Where one turn sends some rows of the set: a few examples, then the rows asked
k_941: [  7   9  12   8   1   5   1  -3 -11   1   2   0   6  -7   1   6   7   0
   0   6  10   1   1   7   2  -5  -1   9   1   7  -4   0   6  -5   0   0
  -2   7   4   6  -2   2  -5  -2  -6   1  -5   4 -12 -11  -7   9   8   0
   4  -3   3  -4   4   0  -1  -4   0]
k_118: [  3  -1  -2   2   8   6  -2  -9   3   5  -4   8 -12   3  -1   2  -2   5
   4   2  -2   2   4  -2  -5   3   3  -4   4  -8   8   3  -4  -5   5   2
  -8  -2   1   6  -9  -6  -5   2   0   1   9   7   2   3   4   5  -8  -3
  12   5  -2  -4   0  -4   5  -7  -2]
k_802: [ -2   2  -9  -5   6  -5  -1   2   1   3  -3   2   1  -4   3  -9   1  -6
   0   9   2   1  -7   0  10  -1   3  10  -2 -12  -6   1  -2  -7  -2  11
  -5   2   2   7   1   6  -6  10   2  -8  -1   3   5   2   8  -2   2  -5
  -2   5   2  -1  -3   4   6  -1   0]
k_651: [  0  -3  -4  -3   0   6   4   6   2   4   4  -1   9   0   7   1   1   2
   1  -2  -4   1  -2  -1   3  -7   3   4  19   3  -3   5  -2 -12  -4   0
 -15   2 -16   4   4  -6  -2   0   1   1   1   4  -1   4   5   4  -2  -2
   4   2  -5  -2  -1   2   2  -8  -4]
k_7: [  1   6  -1  -1  -5  -1   3  -6   6  12  -5  13  -2  -1  -1   1   8   0
   5   5  -3   0   3   5   8  -2  -4  -4   2  -3  -2   4   0   5  11   3
  -2  -3   4  11  -7   1  -2   0  -2  -5   7   0   4  -8 -10  -7  10  -4
  -6   5   3  -6  -6   0  -1  -5   5]
k_374: [ 11   1   6   0  -6  -3 -11   2   2   4   6   0   5  11  -3   9  -5   2
  -2  -6  -3   7   7  -5  -9   5  -1  -3  -6   2   5  -5 -10   7  -5   1
   2  -1  -5  -5   9   1   5  -6  -5   4  -1   1  -3  -1   9   4   0   1
  -7  -8  -4   5   2   2  -3  -1   1]
k_180: [ -5  -3  -4 -21  -4   5  15  -1  -1   2  -4   3   6  -2   5  -8   3   4
   7 -12   1   4  -8  -1  -4   1   4  -8  -8  -2  -5   5  -3   0   5   2
  -3  -2  -1  -1   0   3   2  -4 -10   7  -4   4  -1  -8  -3  -5  -1   4
  -9   0   3   1   4  -4  -4  -5   4]
k_950: [ -5   5   6   7  -5  -3 -19   2  -2   3   3   3   8   1   4   3   5  -2
   0  -7  -1   4   3   6   1  -7  -5   0   0  -3  -6  -5  -5   2   4  -9
   2   1  13  -3   5   0   7  -5   1  -6   4  -2  -2   6   3   1   4  -1
   3  -2  -6  -4   1   4  -6  -7   2]
k_377: [ -1  -3 -24  -3   0   1   2   5   5   3  -7   3   2  -3  -5   2   3  -4
  -5   1   5   4   2   0   7  -3  -1  -4   2   4  -1   3  -4  10  -2   9
  -2  -2  -6   1  10  -2   0  -3   4  -2  -6   5   5  -4   3 -10  -2  -1
   2  -3  -7  -2   2   3   1  -3   1]
k_31: [  4   2  -5 -10   1   3   4  -3  12   4   0  13   3  -3   8  -2  -2  -3
   7   8  -3 -12   0  -6  -6  -3  -7  -2   0  -2   1   2   0  -2  -1   1
   6   0   4   6 -13   2  -9   2  -8   1  -5   5   3  -9  -1   5  -4  -3
  -6   1   2   5  -1  -4   4   7   6]
k_153: [  2  -1  26  -7   0   3 -12  -6   1   1  -2  -6   3   2   6   1   1  -1
  10  -2   6  -2   1   0 -10  -2  -1  -5  -1  -1   2  -2  -2  -4  -1   0
  -4  -1   3  -5   6  -2   2  -4  -3   0  -8   4  11   0   3  -5   9   0
  -5  -2   3  -2   4   1   0  -8   3]
k_149: [  0   0   2   0   3   6   7   5  -6   5   5   8  -2   3   6  -4   3   1
   8  -6   0  -6   1  -8   4  -4   1 -10   5   2   1   9  -6  -1  -3  -5
 -10  -6   2  -5  -9   1  10  -1  -4   9   5   0  -8   8   0  -2 -12  -6
  -4   8   4   3  -1   0   6   2   6]
k_819: [  0 -10   0   2   6   5  -2   0   0  -1  -3   7   9   0   1  -3  -2   2
   2 -11  -4  11   4   1   3  -1  -5   0 -12   9   0   2  -1   3  -1   3
  15  -2   0 -14   2   0   8   2 -10   0  -6  -2  -4   4   3  -2   0  -9
   7  -4  -2  -5   4  11   9   3  -1]
k_163: [  4  -1  -3  11   3   0   1   1  -9   8   3   5   1 -13  -1   1   2  -7
   3  -1   1   0  11   0  -3   4   6   2   0   8  -5  -6  -1  -1  -4  -2
  12   0  -1  -8  14   1  -2   2  -6   1   1  -2  -5   5   1  -3   2   4
   1   6  -5   4   1  12   6   3   8]
k_407: [  1   1 -20  -3   1   2  17   6   6   4   1  -5   6   9  11  -5   2  -1
   5   3   1  -1   0   0   4  -1  -1   6  -9   0   4   2  -1  -5  -3  -4
  -4  -1   6  -4  -4   5   1  -7  -2  -3  -2  -1  -9   0   3   0  -1   1
 -10   6  -9   0  -2   1   1  -4   2]
k_156: [ -5  -4   7   5   2   1   0  -3   0  -4  -7   7  10  -2   3  10   1   2
   4   5   1  -4   7   2   5  -9  -5   2  -6   9   2   3  -2   0  -3  -3
  -1   3  -3   2   9  -7   3   4  -1  -8  -3 -10  -3   0  -3   4  18  -2
   5  -3  11  -2   2  12   4  -1  -2]
k_73: [ -2  -1  21  -7   3   4  16  -2   1   2  -2   1   2  -1  -2  -1   0  -7
   0   3   6   3   1  -1 -11  12   2   6 -10   2   0   3  -3   5  -2   4
   7  -1   1  -6   4   4  -2   1   0   1  -2   1  -8   3   2   2  -6  -1
   8  -2 -10  -3   3  -3  -1  -6   1]
k_15: [  1  -2  17  -3   1   4   4   2   3   6  -6   6   4   7   2   0   6  19
   4   5  -4   4  -2   0  -2   5  -3  -5 -18   1  -2  -6  -2  -3  -2   5
  10  -2  -5  -1  -2  -3  -1  -1  -3  -1  -3  -6  -5  -8   3   5   7   1
  12  -2   3   0   3   1   1  -6  -1]

k_950 goes to k_153
k_407 goes to k_802
k_7 goes to k_180
Where do these go?
k_149 goes to k_651
k_163 goes to k_941
k_156 goes to k_15

Where one turn sends some rows of the set: a few examples, then the rows asked
k_889: [-13 -11  -1  -7  -9  -3   7  -3 -11  12   4 -10   0  -2   5  -4  16   0
 -12   2   6   6 -12  -3   6  -2  14  -2   5   8  13  14  -3   1   5 -13
  -1   7   5   4  -8]
k_916: [ -1   6 -14  -2 -10  11  -3  -9  -5   6  -3  -8   1   4   1   4   4  10
  -9  -2  -1  -1  -1   2   4  -6  12   3  -2   1  10  15  -1  -2   7 -23
   3   2  -6   6  -4]
k_396: [-15  -4 -10  -8  -1   1   6   6   6   2  -1  -3   3   3  12   0  11   3
  -2  -1  -5   6   0   6   1  -5   7  10  11  12   8  12   8  -1   4  -1
  -1   8  -5   7  -7]
k_693: [  2  -1  -4  -1 -12   0   9  -3  -3   2 -13  -1   6  -4   0  -6   7   4
 -11 -10  -1   3  -7   1  14  -2  10  -2   4  10  18  10   0   4  10 -27
  -3   2  -5  -6  -6]
k_705: [-12  -4   1  -7 -13  -5   2   4 -10   9  -6 -14   7  -6  -4  -3   5   4
  -4  -2   4  10  -8   7  11  -7   5   6   4   2   6   2  -7   0   3 -15
  -8   5  10   2   2]
k_597: [-18  -7  -7  -4 -12  10   2   0  -8   7   1  -9   6   0   4  13   4   3
  -8  -4  -4  -4 -11  13  15  -1  11  -7   2   4  12   3  -6   8   8 -20
  -3  10  -6   6  -8]
k_502: [-11   7 -15   0  -9 -12  -2  -6   0   3  -3 -12  -1   6  -2  -6   9   3
  -8  -2   2   1 -16  -4   6   1  10   2  -3   3   2   9   2  -4   3 -14
  -3  -2   4   0   2]
k_828: [ -6   3 -21   5 -18   3  -4  -4  -2   5  -1  -8  -2   8  -1   1   1  -1
 -11  -6   5   2  -4   9  12   6   1  -2  -5  12   9   6   5   6   7  -8
   4  -3  -3  -4  -7]
k_860: [-10   0 -16  -2 -18  -6   7  -6   4   5  -3 -13   3   2  -2  -4  -2   4
   0   1  -9   3  -9   2  14   2   4   5   3   6  13  -1  -5   9   1  -6
  -1  15  11  -4  -5]
k_673: [ -5  -1  -6 -10  -6  -7   8  -4  -6   6   3  -3   7   4   4   4   9   9
  -8  -3  -5  13 -13  11   6  13  -2   2  15   3   5   2   4   8  13 -10
  -2   3  -7   9  -3]
k_495: [ -1  11 -16  -5 -11  13  -7  -5  -6   7  -3  -4  10   1   2   0  13   4
 -11  -1   1  -2   1  12   7  -4   8   6  10   6   7  16   0   1   3 -20
  -1  10   5   5   0]
k_642: [ -4  -3 -17   2  -1   2  -1   2  -9   3   7 -13  13   5   3   0  13  12
 -11   8  11   8 -10   4   7   3   0  -2  14  10   9  13   5  -5   3  -5
   0   5  -3   2  -8]
k_856: [ -4   4 -11   6 -16   6  -4  -9   4   0  -3  -7   7   1  -1  -8   6  -2
  -7  -6   9  -1  -4  15  13   9   4   5   2  15  18   8   9  10   2 -16
  -2   4   0  -1  -6]
k_310: [-12   6 -12  -5  -6  -3  -2  -7 -15   5  -7  -4   0   1   2   1   7   3
   1   3  -4  -3  -6   9  15  -3   3  -4  -1  18   8   2   2  -2   9  -9
  -8  -5   8  -3   0]
k_686: [ -3  -3 -15  -8  -8   3   4  -2   4   8  -9 -13  12  -9   9   4  -5  -3
 -11   3   1  -6 -16   0   6   4   6   8   5  14  14   3  -2   8   6 -17
  -4  -2  -3  -1   1]
k_818: [ -4  -9 -11   0  -3   4   1   1  -2  -2   1  -8   5  -1   1  -7   6  14
  -1  -1  -4  -4 -10   3  17  -3   2  -7   9   6   6   4   1   8   1 -26
  -2  23   6   2  -9]
k_497: [ -8 -12  -3   2  -5  -3  -3   0  -2  15  -7  -2  -2   6   8   1  -8   2
   0   8   0   4 -10  14   8   5  -4   6   9   1   6  10   3   8   5 -18
  -5   0   3   3  -6]
k_126: [ -8  -4 -10 -14  -6   3   8  -1  -3   9  -2   2   4   5   6  -2   7   7
  -7   4   1   9 -12  -2  10   8  -6  -2  17  13   7  -2  10   3  11  -7
  -3   0  -8   4  -4]
k_81: [ -8   0  -6  -1  -7  -1   6  -3  -1   4   4 -14   3   5  12  -3   7  -2
 -10  -1  -3   0 -12   8   4   9  10   8   6   4  22   2  -6  10   7  -4
  -4   8   1  -7 -15]
k_10: [ -8   6  -9  -5  -8  -3  -8  -1   0  -2   0 -15   8   3   2 -14  15  -2
 -10  -2   3   2 -18   6   4   3  12   7   4  10  10  13   0   1   3 -16
 -10   3   4  -1   1]
k_40: [-10  -4  -5  -3  -4   6   5   9   1   1   1  -4  -1   3  11  -1  -5  16
  -1  -5 -10  -4  -4   6   7  -7   2   5  14  -2  12   8   6   6   8 -14
  -5   8  -1   8  -9]
k_707: [ -8 -11  -8   4  -6  -6  -3   0   0  10   7 -12   0  10   9  -1  -1   8
 -10   7   7   9  -8   9  10   4  -5   6  13   0   4  14   6   3   1 -16
  -1   0  -5   3  -6]
k_538: [ -8  -6 -13   2   5   4   0   6 -10   4   4  -9   2   0   8   0   6  10
  -8  -3  -4  -1 -10   9  12  -1   1  -5   9  -4   3   1  -2   3  10 -19
  -5   9  -3  -4 -17]
k_135: [  1  10 -12  -1  -7  -1  -4   2  -8   2   3  -2   4   4  -4  -1  12   7
   3  -1  -5   1 -13  14  15   0   9   7   6   5  12  14  -8   8   8  -7
  -8   6   4  -8  -4]
k_426: [ -8   0  -2  -6  -8   1  -1  -8 -12  -1  -7  -8   0   5   4  -5  13   2
   0   5  -1  -8 -10   8   9   0   9  -3   1  21  23   6   5   2   7 -20
  -8  -1   2   1  -2]
k_670: [ -1  -2   1 -13  -8   3   7   0   2   3  -3  -1   7   3   4  -5  -3  12
  -5   1   3   6 -13  -1  11   4  -5   0  15  17  10  -5   9   6   6 -13
  -6   2  -3   6   0]
k_335: [ -5   6  -4  -7  -3   7  -2  -2 -16   7  -4 -13   7   2   7   2   2   9
  -1   3   5   3 -10  14   8   4   8  20   5   6  16  -1   0   5   7  -9
   2  -1   4   3  -1]
k_621: [  0   3 -15  -4 -15   1   5   6  -9   7 -10   1   4   0   2  -2  11  -2
 -15  -9  -2   5  -6   4  16  -3   4  -5   8  12   6   9  -3   4  11 -16
  -1   4   3  -9  -3]
k_88: [ -3 -16  -4  -3  -2   1  -2  -2   1   9  -2   0  -1   7  10  -2   0   0
   2   7   2   7  -7   7  10   8  -3   3   6  14   6  18  -1   9   0 -14
  -2   9   8   6  -6]
k_305: [ -7  -2 -14  -5   0   3   5   3   0   8  -6  -7  10   4   2  -4  -8   9
  -1  -2   8  -8 -11   1   8  -2  -2   1   7   5  13  -7   7   5   8 -12
  -5  -4  -5  -7  -5]
k_947: [-17  -4  -8  -3 -10   8   3  -4  -5   6   1  -4  10  -5   2  11   6   4
  -4  -6  -3  -4  -7  11  20   0   9  -6   3   9   8   4  -7   8   3 -18
  -3  17   3   8  -5]
k_130: [ -7  -2 -16  -9 -11   4   4 -12 -12   9  -2  -7  -1   4   3  -1   6  11
   1   9   2   2 -11  -2  12   2  12   9   4  13  15   9   5   6   3  -8
  13   8   9   7  -1]
k_27: [ -1  -2  -9   6  -9  -2   1   1  -3   0   0 -16  14   3  -5  -1  -1  20
  -6   7  11   3 -10   3   9  -4  -1   0  10   6  11   5   8  -4  -3 -16
   0   6  -1   6   0]
k_26: [ -6  -7 -21 -12  -1   8   4   1   1   4  -1  -3  10   5   3 -10   6   4
   0   2   9  -7 -10  -4  10   3   0  -3  12  17  15   5   6   8   5  -8
  -2   8   0  -5  -5]
k_711: [  1   5  -9   4 -11  -6   4  -3  -5   2   1  -2  -5  10  -5   1  12  11
   3   1  -4  -6 -15   3  11   0  13   2   1   1  19  13  -3   8   6 -16
  -1   6  -1  -2  -6]
k_245: [ -8  -4 -10   5 -12   0   0   7  -5   4  -1  -9   9  -2   0  10  12   5
 -14   6   5   4 -13   5  14   3   7   8   2   3  12  16   6   6   3  -7
  14   5  -5   0  -1]
k_614: [-12  -5 -14  -7  -2   7   6   7   1   1   1   0   0   3  10  -2   7  12
   3  -4 -10   0   0   3  10  -2  -1   3  15   3   8  13   3   4   6  -8
  -3  15   2   9  -9]
k_323: [  1  -2  -2 -13 -13  -6   8  -5   0   0   4  -4   7   5   1   0   1  13
  -6  -3  -5  10 -15   4   8   7   1  -1  12  13   6   5   5  12   6 -14
   1  11   1  13   3]
k_719: [ -4 -10  -6   1  -6  -4  -3  -2   5   4   6 -10   5   8   7  -6   2   8
  -3   4   8  10  -4   6  14   5  -7   7  12  10   2  15   3   5  -6 -16
  -2  10   3   6  -1]
k_226: [ -4  -1  -4   6 -10   1  -1   4  -1   0  -2  -9  16  -8  -2   6   4   9
 -10   3   7   5 -12   8  17   0   8  11   1   7  11  16   5   7   0  -8
  10   7   0   1   1]
k_647: [-13  -3  -5  -6 -11  -3   6   7   8   3  -3  -6   2   4   7  -1  -5   9
  -2  -1  -6   1  -5   8   2 -14   8  10  11   9   9   5  12   2   3  -9
  -1   7  -1   8  -2]
k_353: [ -6  -3 -22  -8  -8   1   7  -4   3  10 -10  -8  10  -7   9   6   5  -7
 -10   4   3  -7 -12  -4   8   7   3   6   7  15  10   4  -2   6   4 -13
   0   4   2   0   1]

k_396 goes to k_673
k_711 goes to k_426
k_670 goes to k_719
Where do these go?
k_860 goes to k_130
k_245 goes to k_597
k_693 goes to k_856
k_305 goes to k_27

Where one turn sends some rows of the set: a few examples, then the rows asked
k_443: [ -2  -1  -6   3  -2 -13   2   3  -5   1   0 -10  -6  -1   6   2  -7   3
   7]
k_869: [ 0  6  5  8 -2 -2  3  3 -7  2  0  4 -6  0  1  3 -7 -7  9]
k_448: [ -3   2   6   1   1  -6   5 -12   2  -4  -8  -6  -2   0   5  -6  -5 -11
   4]
k_907: [-11   2  -4  -6  -2   1   3   2  -4   6   3  -1  -1   3   0  -4  -3   9
  -6]
k_494: [ 7 10 -2 -7  4  2 -6 -2 -2  7 -3  1 -3 -4 -6  3  0 -6 -6]
k_318: [  4   4   0   2   4  -4   1   0  -9   9   6  -3  -2   7   4 -12  -1 -10
  -9]
k_235: [11 -1  8  6  8 -5  2 -7 -8 -7  0 -1  1 -2 11  1 -3 -4  4]
k_413: [ -3   1  10   1   2 -12   8   0  -4   7  -2   0   4   2  -2   0  -1   3
   8]
k_990: [  3   0   7   1  10  -5   0  -8  -6 -10  -4  -1   8  -5  10   0   0  -8
   1]
k_232: [  2  -5   1   8   1  -6   0  -3  -6  -6   1  -6   1  -7 -10   0   7  -3
  -2]
k_985: [  9  -7   9  -7   4   8  -3   1  -7  -1  -1   3   5   1   1 -10   3   0
  -5]
k_790: [  9   2   6   0  13   0   1  -5  -7 -10  -3  -4   3   5   9   3   1 -10
  -3]
k_877: [-10   3  -4  -5   0  -1   2   4  -4  14   0  -2   3   5   0   4  -1   6
  -1]
k_799: [  0  -2  -2  -1   1   5   7  -8 -11 -11  -4   3   3  10  -2  -2  -5  -4
  -4]
k_236: [ -4  -5   1   6  -3 -16   3  -1  -6   4   0  -9  -6  -3   4   4  -2   1
   2]
k_428: [ -5  -4   3   8  10  -3  -1  -4  -5   8 -10  -3   1   1   0  -7  -1 -15
  -1]
k_668: [ -3   1  -2   5   7   2 -11   1  -1  -4   2  -6  -8   0  -1   2  -5  -2
  -9]
k_882: [ -6   1  -7   5  -2 -14  -2  -5  -7   4   2  -6  -5   0   3   4  -7  -3
   5]
k_813: [ -1  -1  -3   6  -2 -15   4   2  -3   2  -1  -6  -6  -7   7  -1  -1  -8
   3]
k_496: [-8 -1  2 -2  8  1  7  3 -1  1  7 -6 -8  3  6  3 -2 -3 -8]
k_752: [ 5  3 -4  3  3 -3 -7 10 -5  1  9  2  0  5  9  2  5 -7  4]
k_913: [ -9   1  -6 -10  -2   0  -1   1  -5   8   1  -1   3   5  -7  -6  -7   3
  -4]
k_151: [ -1   5  -2 -12   4   3  -1   0  -7  -7  -7  -2  -7  -2  -2  -2  -3  -8
  -8]
k_747: [  7  -5   2   6   8   0   1  -3 -11  -8  -3  -1   2  -6  13   3  -5  -8
   1]
k_982: [ -8 -10   1  -1  -5   5   3   5   1  -5  -1   4   0   3   1  -4   1  10
   3]
k_193: [-2  2  5  5 -1 -7 -2 -3 -2  6  8  2  6  1  8  2 11  0  5]
k_313: [ -1  -4  -7  -5   2  -4   4  -4 -10   8  -5   9  -7   6   8 -13   4  -6
  -1]
k_905: [  7  -4 -18  -2   0  -3  -3   2   3   3  -1  -6   1   2   4   0   0  -5
  -4]
k_197: [ 11  -3   5   4   6   3   4   0   4  -4 -12  -1   2  -2   0   0  -9  -4
  -3]
k_266: [ -3   5   1  -3   6  -1  -6  -5  -4  -1 -13  -5  10   3   7   1   7   1
   3]
k_338: [ 4 -1 -2 -8  2  2 -2 -1 -1 11 -4 -6  5 -3 16 -5  6 -3  7]
k_604: [  2  -7  -2  -4   1   9  -4  -6  -4  -1  -2   6   1   2  -5 -13   6   0
  -2]
k_242: [  6  -6  -9  -1   6  -5  -6   0 -10   1  -4   2   4  -6  -3   6   3   4
   3]
k_594: [  8  -1   0 -13  -6  -2  -3  -2   1  -4  -1   5   5   8  -5  -3   0  -3
   2]
k_994: [ 7 -1  1  8 14  4 -5  5 -1  7 -2 -1 -5  0 -2 -7  4 -6  2]
k_439: [  2  -8   2  -7   3   8  -2  -9 -10  -1  -6   1   2   7  -1 -13   4  -4
  -2]
k_359: [  6  -6 -10  -3   1  -2   4   1  -1  -4   0  -6  -2   4   2  -1   7  11
  -4]
k_105: [ -5   2  -3  -8   1  -4  -4  -1   1  11   2  -3   3   5  -5 -10  -3   8
  -2]
k_989: [  4  -9   8  -5   4   9  -5 -10  -2  -1  -4   3   6   3   0 -10   0  -5
  -4]
k_681: [-4 -2 -9  2  1 -1  1  1  5  5  2 -1  3 12  1 -7 -5  0 10]

k_242 goes to k_338
k_232 goes to k_266
Where do these go?
k_494 goes to k_905
k_985 goes to k_105
k_982 goes to k_413
k_604 goes to k_877
k_197 goes to k_594
k_907 goes to k_236
k_359 goes to k_193
k_235 goes to k_989

